(in the rows, 128 means zero)
Each row of Z is roughly a mix of the hidden directions of one of several groups.
Z, 172 rows:
[[125 124 134 150 160 196 124 145 145 117 176 125]
 [154 113  84 122  82  69 130 135 108 122 114 121]
 [ 91 106 107 103 136 135 153 124 143 189  90 139]
 [162 109 112 131 113 151 142 120 111 133 165  60]
 [163 160 118 136  88 104 150 149 148 169 146 165]
 [161 117 141 174 137 110 169 120 100  78 138 114]
 [113  51  87 121 135 122 128 111 111 134 120 106]
 [160  89 115 168 113 106 152 164 109 160 121 158]
 [ 91 113 104 105 126 163  73 135  91 100 125 131]
 [167 123 150 176 112 143 130 116 133  79 154  95]
 [122  91 156 152 152 140  86 105  90 159 146 101]
 [150 127 123 176 104 123 134  81 138  99 140  80]
 [124  85 125 137 119 143 101 155 121 163 162 184]
 [152 155 139 163 139  86 157 113 128  83 103  97]
 [101 155 134 148 133 150 118 107 190 140 176 128]
 [166 102 146 163 131  97 144 114  78  89 122 120]
 [ 94  87  98 137  98 146  94 137 114 169 159 121]
 [147  88  73 172 143 124 132  96 136 104 133 145]
 [120 128 151 131 189  94  85 123  85 128 123 128]
 [137 134 200  76 152 122 135 119 132 141 125 115]
 [ 89 117 160  88 104  89  91 104 126 124 144 105]
 [130 107 159  53 116 132 115 124 109 160 117 110]
 [144 101 147  92  80 112  87  95 103 107 129 117]
 [137 154 136  91 135  96 162 108 145  70 105 116]
 [ 90  99  99 132  95 123 125 171 137 114 156 173]
 [124 152  92 111 152 152  95 108 171  90 132  95]
 [167 139 111 173  99 140 113 137 115  91 170 152]
 [181 117 134 167 134 166 146 180 138 132 138 132]
 [175 119  89 162 146 163 117 109 111 171 123 134]
 [ 71 137 119 116 122 112 121 130 129 197 110 143]
 [167 121  94  98 139 145 123 145 169 121 162  84]
 [125 136 140  92 163  93 125 119 147 184 167 120]
 [131 137 142 141 110 135 159 171 121 167 180 162]
 [140 143 119 173 158 147 111 111 121 134 139  60]
 [139 152 155 126 149 123 137  94 108 111 132  55]
 [157 138 165  64 129 118 138 131 148 101 127  89]
 [104 138 107 103  89 166 104 144 157 105 119 175]
 [124 122 164 157 186 126  94 113  91 147 146 116]
 [137 136 145 146 129  72 162  94 109 162 149 159]
 [132 113 140 156 111 150 140 111 123 202 165 127]
 [166 104 115 172 116 136 111 152 165  81 109 135]
 [135 100 144 126 167 104 147 101 157 142 191 130]
 [131  88 168 159 166 102 101 116 115 170 130 127]
 [ 86 139 120 126  82 130 122 180 144  92 130 154]
 [164 141  95 129 135 190 133 109 145  94 134  99]
 [177 106 125 177 127 154 148  84 111 110 130 145]
 [ 64 117 121 133 151 136 126 126 151 161  93 166]
 [120 107 148  78 109 145  99 153 124 148 183 142]
 [106 145 132 108 161 166 136 117 136 167  96  76]
 [131  70  91 170 114 140 137 164 126 129 121  98]
 [103 139 125  65 113 108 105 108 160  97 157 134]
 [150 117 147 129  93 120 182 145 177 127 126 164]
 [122 127 112  75 117 136  95 130  96 134  75  99]
 [137 127 138  80 119 119 153 167 143  73 102 150]
 [127 115 175 166 166  78 117 111 122 142 140 153]
 [111 100 125 173 143 166 134 119 103  78 147  98]
 [ 92 124 179 164 139  77 135 122 127 101 109 130]
 [146  92 101 155 173  94 154 103 132 154 132 159]
 [174 148 128 140 173 130 131  89 110 151 144  85]
 [136 134 114 104  86 108 124  93 131  71 133 169]
 [169 100 110 124 155 108 154  88 110 160 162 151]
 [132 173 147 148 128 140 150  75 105 137 175 120]
 [116 135 152 120 153  95 171 105 125  89 123  76]
 [150 130 197 102 140 154 161 145 116 128 130  98]
 [150 110 112 183 123 118 156 116 127 132 102 186]
 [101 157 164 118 122 164 151 126 108 183  99 123]
 [105 133  90 102  97  90 128 128 163 102  99 165]
 [120 132  71 107 143  89 140 102 126 179 138 119]
 [136  57 120  92 154  90 116 129 141 135 117 119]
 [169 122 132 164 131  67 115 139 100 102 115 106]
 [110 165 186 107 159 153 113 144 147 118 136  95]
 [ 97 148 113 112 114 129 148 152  50 126 130 122]
 [114 157 133 127 123 147  81 110 165 182 128 157]
 [121  96  87 160  98 168 130 111 150 172 135 120]
 [136  86 117 155 129 157 120 146 160 114 190 140]
 [102  78 168 152 160 106 138 128 108 102 142 159]
 [112  94 128 148 132  94 134 112 146 122  54 137]
 [ 73 164 134 166 117 144 140 136 150 107 161 102]
 [139  96 155 196 153 128 132 143 112 146 159 143]
 [152 186 124 151 127 119 132 155 165 147 140 172]
 [134 147 159 103  85 109 144  88 127 107 149 175]
 [168 139 126  95  80  97 130 110 125  77 136 139]
 [174  92 164 110 141 160 129  91  94 118 120 115]
 [144 161 105 132 144 140  97  70 152 126 102 164]
 [147 100 129 152  81 113 147  90  90 140 165 113]
 [130 159 151 161 121 151 122 157 175 113 172 155]
 [120 167 118  80 116 157 137 159 161 168 109 119]
 [ 95 137 159 123 143 114 154 100 114 170 123 185]
 [128  68 109 171 138 121 131 175  97 121 131 129]
 [178 126 161 139 157 109 131 165 135 112 105  82]
 [145 127 161  83 113 114 183 102 105 102 137 109]
 [125  88 128 130  83 186  97 140  96 122 131 130]
 [101 128 145  87 167 150 132 145 163 167 121  91]
 [113 136 139 130 131 170 161 156 176  94 124 167]
 [127 201 120 112 142 115  96 127 143  99 106 152]
 [144 148 142 106 100  68 127 102 138 108 120 175]
 [107 106 158 136 125 143 162 149 135 148  96 191]
 [168 181 154  72 131 144 114 118 135 124 126 107]
 [134 115 104 139 160  60 148 129 114  87 111 127]
 [153 134  92 131 162 146 158 160 132 151 185 135]
 [182 104 111 143 119 135 104 165 129  83 107 153]
 [102 165 122 100 183 140  85 137 137 115  97 122]
 [133 131 126 170 107  71 105 141 119 102 114 173]
 [155 131  90 119 116 133  88  72 111 144 125  91]
 [122  53 108 115 135 114 137 101 128 166 115 112]
 [102 161 152 131 132 138 149 114 151 163 192 114]
 [183 149 115 165 131 156 127 131 103 119 136  78]
 [187 158 121 119 175 136 160 117 124 119 156 110]
 [118 136  94 129 107 157 134  83 137  89  99 173]
 [121 182  92  99 108 118 168 102  99 119 145 124]
 [111 125 126 161 165 139  93 115 120  87 180 109]
 [123 158 176  76 110 134 109 155 154 138 110 156]
 [ 96  93 123 103 126 119 152 145 114 177 174 103]
 [105 125  89 105 110 145 133 136  58 135 128  98]
 [128 181 161 161 125 121 132 152 181 112 145 142]
 [103  85 123 161 122 106 133  98 129 135  66 143]
 [122 115 110 158 175 175 131 105 109 134 140  80]
 [113 114 124 151 171  65 148 109 130 133 168 121]
 [ 96  77 100 128 107 129 137 149 146 168 141  87]
 [118 101 127 199 117 134 144 141 163 104 128 159]
 [108 181 184 120 110 119  95 149 145 126 105 133]
 [146 148  89 141 139 151 121 126 110 149 180  77]
 [ 95 199 145 167 111 140 151 116 140 131 131 129]
 [ 78 125  65 152 126 136 143 134 131 151 122 162]
 [ 92 182 122 112 129 109 147 127 123 147 160  77]
 [103 154 107 129 110 173  99 131 170 141 166  99]
 [ 73 124 132 135 174 158 163 125 143 152 123 158]
 [129 100 136 134 105 109 171 159  77 135 109  89]
 [117 136 150 143 105 140 170 170  86 147 170 145]
 [ 92 144 105  89 135 166 106 100 159 116 169 118]
 [156  98 104 158 144 163 130 128 118 103 188 115]
 [162 117  78 130 153 145 175 114 114 106 151  98]
 [172  94  99 115  89  86 140 139 137 110 139 160]
 [120 168 150 138 148  90 149 126 128  76 151  92]
 [169 142 118 139 158  70 135 132 165 124 130 165]
 [ 89 148 164 157  94 173 141 158 111 110 139 123]
 [120  89 147  97 134 152 109 130 163 155 179 101]
 [129 110 142 135 139 188  91 165  95 139 155 114]
 [179  87  87 158 113 128 152 146 137 118 121 161]
 [157 182  85 158  93 121 112 132 159 120 134 129]
 [120 112  94  93 129  85 118 150 160 180 123 109]
 [124 121 112 106  90 190 117 145  92 109 155 111]
 [129 129 144 107 104 124 117 138 153 118  75 192]
 [144 107 116 172 151 130  87 135 119 151 124  68]
 [149 138 188 101 169 107 113 112 107 103 125 103]
 [130 129 165  76  88 161  91 119 133 139 140 153]
 [ 73 153  91 134 148 138  83  95 140 130 142 113]
 [143 133 140 118 131 152 169 173 126  69 151 148]
 [104 124 132 188 140  83  96 155 117 136 123 157]
 [157 104 162 104  93 152 117 118  87 136 161  93]
 [ 97 150 178 162 135  92 139 134 139 103  86 133]
 [113  82 157 134 103 140  84  98  89 129 137 101]
 [175 118 163 137 110 139 129 145 176  85 119 103]
 [ 93  88 155 155 105 101  87 101 115 136  99 141]
 [124 103 135 183 140 121 148 150  95 177 101 141]
 [185 151  81 102 143 164 138 134 134 143 153 136]
 [167 122 119 112 142 148 133  99  91 155 167 176]
 [104 120  80 137  85 150  78 122 137  99 121 145]
 [132 116  86 117 157 101 141 137 147 167 180 154]
 [106 127 135 143 158  98 119 106 137 201 122 105]
 [124 115 147  91 159 119  90 141 157 124 139 189]
 [147  96 152 142 118 127 109 141 197 138  92 141]
 [110 170 118  95  81 133 111 106 150 101 130 169]
 [115 147 112  68 131 131 110  91 152 102 147  89]
 [119 103 130 153  96 136 138 115 195 157 114 158]
 [161 165 123 118  89  72 129  85 130 128 131 127]
 [143 116 134 129 125 131  82 134 135 181 131 190]
 [114 134  61 128 117  99 146 144 155 104  87 131]
 [106 206 119  93 125 137 110 118 111 147 120 133]
 [128 158 137  98 125 151 130 188 153 148 159 161]
 [124  96  86  78 146 112 130 111 152 145 141  83]
 [ 96 141 128  86 111 139 138  61  98 125 130 115]]
Each list below has four rows that fit no group; the rest each fit one group, if only roughly. Name those rows in the order they come.
    Q_358: [135 191 141 104 164 132 108 112 135 108 171 138]
    Q_759: [127 100  78 146 154 171 151 139  80 138 127 127]
    Q_738: [149 123 119  95  77 119 158 139 161 175 116 109]
    Q_836: [ 89 148 114 105 165 121 104  75 132  92 115 112]
    Q_749: [121 121 168 101 140 112 111 154 165  83 167 150]
    Q_591: [139 113 118 186 121  91 177 114 142 131 111  99]
    Q_717: [159 131  96 125 126 153 153 143 104  73 171 112]
    Q_667: [161 143 108 115 128 110 147  81 192 115 137 134]
    Q_904: [123 145 101 100 141  70 128 143  98 107  81 117]
    Q_303: [143 138  94 129 115 112 123 138  83 131 195 102]
    Q_503: [147 132 128  84 102 118  95 150 179 160 137 159]
    Q_557: [161  89 149 128 145 109 116  94 155 135  78 158]
 => Q_759, Q_667, Q_303, Q_503
    Q_518: [116 112 109 121 110 142 112 139  92 120  66 176]
    Q_419: [162 172 110  98 139 180 103 117 130 102 110 110]
    Q_73: [130 159 155 118 156 139  96 117 174 113 181 139]
    Q_689: [116 127 137  86  83 101 176 127 146 106 110  95]
    Q_567: [107 103 103 137  82 108  80  84 127 122 121 152]
    Q_916: [131  85 109 133 125 133 111 173  71 153 142 106]
    Q_889: [117  90 112 102 100 155 111 115 115 177 123  82]
    Q_975: [154 153  82 124 181  99 140 122 167 116 132 113]
    Q_135: [131 100 173  81 113 135 130  92 117 113  89 101]
    Q_367: [ 93 130 132  77 166 145 135 108 163 119  97  99]
    Q_828: [137 107 145 156 142 124 133 122 153 128 127 210]
    Q_870: [117 119 128  67 126  96  95 104 105 131 129  83]
 => Q_419, Q_689, Q_975, Q_870
    Q_56: [106 113 163 117 141 142 134 123 140 168 194 153]
    Q_543: [132 178 132 181 137 156 171 123 121 148 106 115]
    Q_391: [131 142 142 128 156 143  68 164 170 137 157 144]
    Q_355: [138  74 134  96 114 132 111 157  90 116  83 115]
    Q_645: [112 127 111 134 131 144  72  74 131 131 113 173]
    Q_158: [151  54 109 140 136 161 117 113 116 104 150 132]
    Q_34: [121  73 166 142 162 145  87 133 133 142 156 111]
    Q_24: [ 60 139 135 119 115 122 145  92 108 145  85 121]
    Q_600: [ 99 123  90 186 158 136  87 140 129 107 123 144]
    Q_196: [124  74 168 121 152  99 124 136 145 149 100 168]
    Q_393: [159 129  99 149 132 114 120 162  83 169 145  90]
 => Q_543, Q_391, Q_645, Q_34
    Q_607: [147  96 125  69 114 148 144 107 112  91 146  96]
    Q_330: [110 122  84  97 122 105 108 145 116 140 120  63]
    Q_641: [173 130  93 143 172 107 145 114 127  81 115 105]
    Q_212: [ 79 127 116 112 152 118 109  79 165 121 120  90]
    Q_537: [111 102 120 144 102  89 134 120  80 168 156 158]
    Q_488: [138 126 167 103 135  70 125 141 151  94  88 128]
    Q_630: [149 114 163 120 145  66 115 132 119  86 150 102]
    Q_64: [114  53 136 133  84 151 121 116 112 131 149 130]
    Q_778: [157  74 158 158 143 129 105  89 108 120 105 108]
    Q_763: [126 169  82 119 119 113 136 153 141  82 172 124]
    Q_808: [170 162 118  79 134 159 133 134 149 154  97 154]
    Q_57: [ 73 119 112 156 123 129  86 133 137 102 165  95]
    Q_502: [102 142 139  95 143 102 113  68 147 156 159 144]
    Q_651: [142 110 123 128 122 114  82  78 132 167  92 159]
 => Q_641, Q_778, Q_57, Q_502
    Q_79: [124 146 131 103 177  87 149 104 103 143 106  86]
    Q_812: [125 130 152 103 123 156 127 148  59 134 169 141]
    Q_154: [155 154 148 123  84 153 148  97 120  79 151 107]
    Q_311: [170 118 138 129  96 153 162 138  97  84  97 105]
    Q_46: [126 162  93  85 102 131 141 123 140 143 183 102]
    Q_164: [109 122 125 168  81 146 158 136  96  90 126 163]
    Q_804: [147  78 155 121 175 130 104 153 169 141 117 140]
    Q_748: [122 154 118 129 122 104 140  90 168 176  83 142]
    Q_99: [147 112 102 139 154 143 132  69  82  97 115 132]
    Q_381: [ 70  92 121 160 150  90 106 124 113 144 133 151]
    Q_462: [146 120  67 102 113 148 132 105 176 107 111 145]
    Q_637: [ 89 149 140 119 149 130 112  98 150  79  90 160]
    Q_728: [ 62 160 109  86 130 112 117 147 108 147 129 142]
    Q_943: [134 169  98 133 132 136 112 173 136  97 176  99]
 => Q_311, Q_46, Q_164, Q_804
    Q_90: [142 129 137  91 126 117 180 159 125 139 164  80]
    Q_722: [100 102 113 164 115 141 121 157 102 185 108 104]
    Q_55: [111 123 130 173 149 107 144 128 125 111  62  96]
    Q_526: [ 87 118 148 132 103 171  99 134 171 111 115  91]
    Q_617: [145 165 125 126 137  94 111  88 172 146  87 106]
    Q_891: [146 119 120 178 146 174 133 133 135 130 132 188]
    Q_47: [107 144 126 142  92 140 140 125 116 155  76 183]
    Q_648: [154 139 153 121 116 119  88  75 131 122  77 149]
    Q_163: [130 117 112 203 131 136 127 109 103 143  85 120]
    Q_684: [141 180 147 127 122 163 129 163  88 116 168 140]
    Q_688: [ 52 151 113 117 128 124 114 147 136 132 138  85]
 => Q_90, Q_722, Q_55, Q_891
    Q_204: [ 87 112 194 135 122 120 163 140 118 141 135  97]
    Q_734: [150 110 147 147 146 136 129  98 119 142 110 204]
    Q_307: [136 112 112 108 104 170 130 116  69 156 158 105]
    Q_151: [154 122  87 143  88 130 144 121 151 119 121  65]
    Q_464: [148 122 129 151 158 134  94  81 159 161 170 124]
    Q_193: [131 138 138  64 119 103 147 130 137 170 102  93]
    Q_983: [ 79 155 112 126 127 131  81 130 169 112 148 164]
    Q_461: [101 117  75 137 142 167 165 127 157 161 138 148]
    Q_831: [153 136 140 147 160 124 113 145 172 125  71 164]
    Q_575: [155  99 109 105  92  88 169 124 102 150 100 139]
    Q_58: [144 116 123 155 109 182  95 149 107 158 166 109]
    Q_743: [107 186 147 135 146 157 149 135 144 177 128 104]
 => Q_464, Q_461, Q_831, Q_743
    Q_319: [ 89 142 129 117 159  96 107 132 151 161  76 104]
    Q_752: [126 161 181  81 110 134  99 156 133 101 140 141]
    Q_95: [158 104 104 180 107 130 116 147 116 160 151  86]
    Q_422: [153 144 161 154 171 157 122 121 123 106 183 118]
    Q_201: [136 125 160 172 107 144 175 134 133 158 149 171]
    Q_675: [130 126  96 130 134 115 115 137 196 130 143  75]
    Q_521: [110 121 101 106 130 102  91 124 148 194 157 133]
    Q_42: [154  85  94  82 145  85 138 116 131 131 112 155]
    Q_322: [138 140 175 159 141 152 138 104 153 138 158 180]
    Q_292: [106 142 109 157 139 116  92 128 117 178 144 181]
    Q_633: [118 145  57 128 152 132 147 134 118 174 140 147]
    Q_117: [138 121 162  93 120 118 161 147 169  81 146 100]
    Q_878: [129 156 137  90  90 129 130  71 140 166 144 109]
    Q_999: [ 96 181 111 119 154  75 124 122 136  99 108 118]
 => Q_422, Q_42, Q_633, Q_117
    Q_142: [136 173 119 151 158  92 164 151 115 162 149 153]
    Q_965: [153  88 166 109 151  86 113 131 123 146  99  91]
    Q_954: [165  93 119 109 134 157 120 147 100 115 187 148]
    Q_957: [102  88 139 183  91 106 165 125 115 115 134 140]
    Q_480: [137 125 162 124 158 117 159 141 177  80  96 129]
    Q_77: [136 144 180 101  96 107  92 140 168 106 119 112]
    Q_251: [145 103 135 116 157 156 127 127 166  69 165 117]
    Q_387: [ 94 155  83 111 143 116 176 109 155 112 103 107]
    Q_286: [131 119  87 110 181 136 129  79 148  93 142 129]
    Q_551: [107  95 168  88  96 140  96  97 120 145  99 121]
    Q_888: [124 120 150 125 121  78 124  83 124 160  82 157]
    Q_232: [119 130 155 113 111 145  87 131 100 114 188  92]
 => Q_957, Q_77, Q_286, Q_888
    Q_766: [180  99  92 132 144 147 129  74 108 132 109 122]
    Q_145: [109 142  95 147 192 142 127  92 163 135 110 130]
    Q_128: [114 117 113  88  58 122 120  85 113 131 125 134]
    Q_731: [ 89 116 126 168 101  81 140 121 114 162  92 134]
    Q_425: [110 132 117 109 113 153 162 181  97 178 121 119]
    Q_104: [ 68 138 132 144 111 104 141 158 171 161 110 130]
    Q_898: [ 99 102 128  85 158 112 117  84 110 163  99 144]
    Q_91: [187 143 149 156  92 139 142 163 117 107 108 150]
    Q_453: [171 110 157 155 131 107 130  66 106 134 115 147]
    Q_466: [147 142  88  97  81 115 175 158 108 131 139 133]
 => Q_145, Q_731, Q_425, Q_453
    Q_709: [ 92 135 115  93 181 139 169 140 146 162 139 119]
    Q_223: [150 114 127 151 116 154 180 119  91 171  95 129]
    Q_873: [111 104 159 154 110 126  96  82  92 148 155 155]
    Q_621: [ 67 127 107 139 103 178  97 150 143 123 134 122]
    Q_942: [182 178 131  98 121  80 141 137 133 125 118 116]
    Q_858: [167 125 102  87 100 160 114  91 121 109  90 120]
    Q_20: [157 131  94  78 161 143 114 151 176 132 129 143]
    Q_850: [116 180 130 175 116 149 170 133 158 116 104 140]
    Q_511: [130 145  95 131 101 155 187 159 122 156 156 143]
    Q_780: [203 146 113 114 111 165 125 157 130 117 115 132]
    Q_628: [147 136 139 156 125 173 135 102 145 149 184 163]
 => Q_709, Q_20, Q_850, Q_780
